In the data rows, 128 means zero.
Here are some points, one per row:
[150  94 145 105  95 128 120 133  97  94 150 107 135 170 119  80  89 157
 101 175 113 157 129 111 143  99 146 167 150 119 102 151  64 136  73 129
 109  79  85 124 100 166 125 146  77 110 161]
[120 140 106 129  98 155 156 146  91 129 126 152 122  73 101  70 157  77
 154 149 154 159 145 132 109 192 162 128 165 141 114 155 131  86  82 157
  66 149 163 100  99 151 191 159 136 128 101]
[150 147 132  83 134 120 193 109 124 141 117 135  74 148 127 124 151 112
 148  74 152 123 157  72 191 115 148 194 107 170 122 112 126 139 175  90
 105 119 171  88  90 154 151 163  63  70 102]
[143 151 170 122 130 120 138 176 118  94  83  92 166 135  60 150  86 109
  96 108 181  89 150 152 125  88 140 154 116 130 121 101 165 104 150 108
  93 182  85 140 140 142 191  80 171 122 119]
[150 168 137 170 150 138 114 168 123 109  34 115 122 101 142 131  69 162
 177  96 100 176 161  83 169 106 148 151 158 118 165 167 111 139 113 125
 169 168 109 176 147 133 120 152  76 152 153]
[128 114 140 116  97 128 159 194 129 124 114 167 145 119 140 175 133 144
 148 171 149 115 151  93 141 104 150 104 146 138  29  90 171 196 178 150
 144 139 186 159 170 136 110 137 142 104 166]
[ 80 128 139 149 121 153 158  56 145 120 138 118 159 119 100  81 127 154
  73 143 121  92 119 127 152  70 121 141  99 152 139 139 160 151 134  99
  79  79  87 133 160  67  92 112 131 126 169]
[104 112 148 110 158 161 156 136  80 121  91 135 125 160  85 141 132  44
 125  90  95 111 137 154 105 112 170  68 155 159 159 145  71 147 131 139
 168 148  98  69 156 132 135  75 118 126 120]
[109 136 105 179 145 113 184 136 129  27 190 129 115 152 147 136 154 132
 149 127  88 102 101 156 139 146 153  78 159 168 157 127 115 154 153 168
 138 131 119 202 122 148 158  86  96 158 144]
[161 181 169 170 158 168 160  77  51 173  98 138 119 145 119 174 123 177
 111 156 100 122 100 177  96  73 152 144 107 107 153  85 133 137  90 150
 123 169 156 118 100 166 134 185 172 128 151]
[108 135  98 152  77 174 122  88 107 119 119 112 152  58 152 152 133  72
  84 148  92 133 173 145 149 123 111 135 185  86 127  71 124 163 117 132
 100 117 139  77 166  91 123 121 133 162  66]
[151 130 127  87  46  86  75  88 103 151 139 136 138  70 138  69 184 136
 131  66 128 147 101 151 128  41 146  92 119 130 120 151 140 127 114 155
 185 133 137 123 109 203 111 105  98 102 107]
[ 64 116 165 128 162  90 169 136 174 122 133 139 133 117 159  90 118 157
 103 105  91 130 141 137 154 129 137 141 164  85  91 122 145  65 150 150
 170 155 141  69 113 163  96 168 137 160 132]
[ 60 125 108  30  99 120 131 179  89 105 104  99 128 182 159 100  95 154
 110 122 122 138 164 151  81 137  75 101  88 137 168  77 122 151 154 112
 140 141 122 108 157 123 147 161  89 179 123]
[ 76  99 136 162 101 122 110 133 139 159 131 128  77 165 163 164 129 134
 139  92 115 140 125 158  67 155 171 204 181 123 100 160 155 138 154 151
 146 109  70  80 147 111 144  77 135  65 172]
[119 158 157 114  99  83 106 159 104 134 160  80 115 102 149 135 130  86
 157 167 130  84 165 136 129 120  87 148 101 111 166 136 172 136  95 116
  82 162 113 106 137 145 112  57 131 153 192]
[137 156 128 162  84 153 100 150 177 153 141 129  52 151 123 131 119  81
 174  94  92 154 140 161 164  88 106  96  77  96 130  57 130 101 140 117
 149  79  96 153 150 129 103 143 160 156 136]
[170 147 138 137 123 166 123 145 128 111 195 166 124 167 134 109 176 115
  89  87  77 152 168  79  65  81 129 131 123 172  91 158 134 144 149  95
 127 155 146 139 175 134 121 157 180 166 129]
[ 96 130 180 117 133  95 117 118 135 139 142 150 156 107 160 114 103 194
 164 128 101 140 185 154 131 134 165 146  61 191 117  87 145 147  62 147
 149  89 161 150 120  77 168  76 115  87  41]
[173 106 194 136 134 159  98 130 160 141 114 146 110  95 122  95 129 152
  51 159 140 105 120  73 131 186 116 175 140 160 162 131  91 167 169 149
 179 144 146 112 160 137 123 103 145 164 104]
[153  68 139 171 145 133 141 135 109 170 147 122 138  51 134 122  84 158
 143 148 130 121 139 107  98 130 164  76  83  95  89 105  96  98 201  78
 112  75 122  82 100 176 154 115  91 135 182]
[ 96 115 154 135 141 107 158  91  75 132 168  83 133  91 157 223 135 110
 160 119 136 149  98 103 100 144  32 167 114 192 119 133 120 129 132 163
 152  87 121 118 110 171 131 172 126 149 124]
[155 118 117 119 165 136 158 107  95  70 104  97 141  83 150 117 169 101
 127 151 146 181  98 105  81  91 114 142 107  82 130 127 203 116 142 153
 187 141 104 111 143  51 126 139  74  80 127]
[150  97 131 113 178 120 135 104 176 152 142 138 157 154 176 135  42  82
 111 136  99 131 199 194 146 118  84 143 153 110 105 206 158 117 131 142
 141 160 161 142  94 160 146 142 147 121 112]
[ 92 162  84 131 117 182  92 160  72 122 181 138 141 114 161 136  58 130
 118 111 138 112 126 132 142 145 180 126 167 114 179 131 160 164 162  78
 144 126 171 124  45  66  75 132 142 127 137]
[156 136 141 108 165 145 144 136 157  69 160 173 101 131  72 125 114  98
 130 141 174 179 103 124 135 120 106 160 179 117  94  52 134 145  74 126
 172  95 134 128  61 155  96  67 141 121 136]
[131 163  52 135 144 121 142 126 157 158 187 150  52  88 129 133  77 137
  81 107 203 105 123 121 130 136 155 104  88 169 125 157 150 156 112 122
 142 173  78 116 172 153 141 134 103 153 121]
[114 108 153 150 167 104  96 160 131 163 123 157 195 134 160 105 176  65
 103 106 157 175  90 106 187 155 155 162  99 158 176  73 146  95 151 156
 118 111  91 143 134 120 123 163 137 165 153]
[160  99  73 127 101  88 170 176 131 166 126 130 166 128 168 139 158 156
 150 120 151 112 156  80 143 108 129 140 163 128 168 144 100 170  71 141
 140 149  62 114 116 117 114 151 216  88 142]
[173 130  36 148 130 113  69 135 111  70 112 143  98 125 105 133 114 148
 150 132 106 129 142 167 166 121 109 185 126 151 145 112 107  71 160 131
 127 100 152  66 182 102 153 108 146 124 152]
[ 70 105  93 139 185 116 100 123  77 122  97  78  72 143 101 123 103 118
 109 171 128 139 146 102 171  91 159  97 100 170 107 150 135 144 121 202
  71  95 136 133 150 167  55 123 174 129  86]
[ 92 116 124 202  98 141 140  53  81 172 136 116 148 172  90  74 151 150
 162  97 202 153 188 144 162 162  76 117 134 117 126 138 102 162 173 122
 172 133 138 164 122 123 178 114 162 134 158]
[144 172 138 153  92  65 159 153 164 131 142 117 162 136  66 122  85 170
 148 164  97 171  81 150 105 125 105 112 186 150 132 160 149 161 148  85
 103  86 105  91 164 122 149 174 136 147  70]
[143 162 115 143 147 152 141 147 135  97 142 136 158 139 152  58 144 185
 144 156 148  77 142 135  79 142 106 137 122 162 168 109 135  51 137 156
 165 120 121 103 113 154 107 126 170 108 107]
[106 126 140 102  97 167 108 147 126 167 135 184 102 131 106 139 150 178
 105 119 129  93  88 179 185 144  94 125 183 112 105 111 167 117 147 184
  89 155  57 142 116 121 134 156  79 144  93]
[ 91 160 135  85 124 153 144 149 108 159 182  87 120 135  92 178 160 179
 122 109  90 134 102 112 167 150 161 151 127 118 112 155  95  41  84 132
 149 150 183 122 174  89 130 108 152 122 169]
[ 72 141 109 153 150 118  79 130  93 125 119 198 182 171  67 161 177 134
 148 154 125  99 179  76 116 135 123 134  93  81  66 152 131 114 103  92
 148 142  88 101  89 128  91 116  80 174  91]
[115 159  55 156 131 112 125 105 163 162  84  87 119 141 100 141 126 151
  96 116  79 118  89  85  95 172 143 156 127  89 137 100 162 148 127 118
 141 137 141 176 127 180 139  78 118 151  84]
[109 138 134  89 149 119  21  73 178 103  99 104 119 154 134 165 164 129
 145 150 148 116 100 154 147 163 141  92 134 163 133 123 149 181 114  58
 151 140 118  72 116 159 141 166 161 104 149]
[149  60 119  96  93 125 155  87 124 149 115 148 126 147  92 163 116 149
 160 158 143 194 114 109 143 147 117  78 152 164 161 152 195  53 146  83
 145 158 142 144 153 118  84 103 154 148 115]
[157 133 167 140 173 144 154 149 125 181 104 167  97 125 187 119 157 148
 177 139 190 129 127 168 105 131 123 123 160 137 153 145  99 143  91  96
 100 112 142 117 172 127  65  82  98 188 107]
[112 145 135 136 113 123  85 140 146 174 150 130 153 164 140 146  72  95
 136 164 153 154  74  87  94  85 147 113 127 154 157 117  67  85 195 157
 109 151 133 138  97  99 122 121 109  63  60]
[106 172 116  91 156 150 123 122 147 107  91 114 181  83 155  92 169 141
 155 148 112 169 105 190 126 163 161 142 137 163  60 130  88 141 182 110
  88 166 109 173 137 155  97 121 149 104 164]
[150 140  92  61 183 139 105 144 153 155 156 145 138 113 126 189 193 151
  94 147 150 169 191 157 101  89 119 138 147  70 174 156  97 137 178 141
 108  55 130 184 139 145 168 119 123 114 117]
[116 172 143 160 153  94 137 155 134 128 126  90  56 160 181  92 180 132
 113 179 113 168 108  91 164 133  93  70 106  63  92 150 123 136 126  99
 106 158 117  93  97  82 181 103 159 101  93]
[174 155 166 114  99  80  88  96  97  79 133 144 127 100 125 154 107 123
 117  94  80  95 160  57 140 193 101  89 133 100 133 129 120 115 158 139
  98 131  93 142 112 135  97 109 160 108 116]
[176  88 110 162 117 113 111 190 183 141 118  82 154 129  67 151 176 128
 138 143 108  86 122 161 152 128 146 112  80 154 141 167 141 166 130 179
 160 113 166  84  73 101 139 153 108 166 137]
[ 77 136 171 123  90 180 169 143 195  79 102  90 103 108  87 136 138 112
 141  81 164 131 152 137  90 164 162 130  82  67 172 174 140 127 129 128
 113  66 121 140 113 143  85 160 161 121  96]
[183 163  91 133 107  99 176 115 141 139  87  80 151 165 135 135 139  95
 128  79 123  76 111 158 128 146  84 138 117 139  76 134 106 127 158 116
  97 121 145 117 108  92  46  91 102 133 104]
[ 83 167 125 137 130  71 135 110 154 129 118 193 170 133 151 126 107  67
 132 138 138  71  86  94 129 111 129 119 157  97 155 123 122  97  87 117
 129  61 178 135 196 174 159 142 117  99 167]
[164 135 138 111 115  97  77 121  70 147 135 128 104 153 133  75  85  84
 142 150 152 126  77 142  70 158 144 174  97 103  74 160 145 132 126 153
 136 106 151 175 126 101 139 148 127 180 151]
Along one direction, these points spread out more than along any other. Where along it does each point below lie, from 0 to 99? The average is 50, and the first point in the table lies past the average. One standard deviation of the points above along it is 16.
[ 88 106 122  99 133  64 134 110 154 129 104 157  96  82  78 121 109 118
 118 133 162  97 128 131  86 124  87 106 121 100 109  98  40 129 114 162
 160 169 154 157 118  60 116 162 133 106 155] 55
[ 91  99 111 175  64 177 138 135 179  81 107 188 131 111 156 171 133 118
 103 166 129 160  99 144 128 104  79 162  51 165 129 169  89 109  97  90
 109 187 135 140  95 145 144 111 114 130 135] 51
[172 110 104 152 103 170 137 129 148 155 135  82 135 173 145 131 133 110
  99 181 124 115 186 138 107 199 153 106 128 144 119  74 133  85  78 130
 147 138 106 159 165 158  97 172  73  54 140] 54
[147 135 111  87 167 134 146  98 168 169 140 103 157  90 127 129  84  97
 131  87  92 153 120 117 113 132 142  99 122 169  81  98 108 122  69 123
 141 104  81 141  92  71 160 133 146 157 151] 55
[156 155 161 110 156 156 147 117 116 130 193 128 155 121  92 118 112 105
 152 167 119 122 118 166 186 159 121 125  88  82 157 167 116 162 131 131
 168 157 129 140 186 118 116 148  98  79 133] 53
[168 124 134  95 130 158 121  48 151  74 109 155 121 152 176 141 126 152
 184 133 159  62 126  94 117  95 178 119 125 109 113 145 127  94 140 168
 103 116 106 135 127  85 171 161 138 181 119] 55
[170 103 127 146 108  78 138 110 118  80 132 155 158 171 152 169 113 174
  68  58 164 204 113 156 140 173 164  88  86  81 144 123 124 146  97 155
  72 137 163  92 124 126 114 113 122 145 156] 49
[123 164 153 131  98 137 109 143 106 132  66 104 101 124 143 139 156 134
  51 133 147 120 139 115 146 120 105  78 189 186 129 165 151  90 110 100
 152  58 155 167  79  98 150 127 107 135 180] 50
[135  97 135 104 136  70 152  96 155 161 130 159  91 124  95  95 163 108
 149 164  59 127 156 126  98 118 158 155 145 146 207  93 144 144 144 120
  72 175 139 155  83 115 126 133 111 140 177] 54
[143  75 110 132 164 143 120 177  64 127  90 202  98 124 124 112 132 130
 115  78  65  82  84 156 127 161  74 108  91 121 127 148 150 145 113  79
 112  86 114 150 123 121 133 147 163  52 101] 44
[129  70 109  62 118 191 162 124 140 150 122  93 152 153 161 115 111 127
 158 152 118 105  55  86 171 110 123 147 128  78 132 113 113 153 121 118
 149 126 145 138 130 152 168  89 154 167 118] 54
[122 102 141 150 171 193  68 133 173 129 153  86 151 129 109  95 115 151
 167  46 142 128 108  79  87 104  49  99 163 125 127 105 148 145  91 167
  44 159 177 119 152 134 140 125  84  87 163] 53
[126  41 155 168 147  80  90 134 110  93 171  60 115  98 137 130 146 113
 130 107 157  86 107 157 119  96 163 150 171 105 119  99 101 103 105  50
 130 160 150 182 147 114 135 169 123 138  53] 52
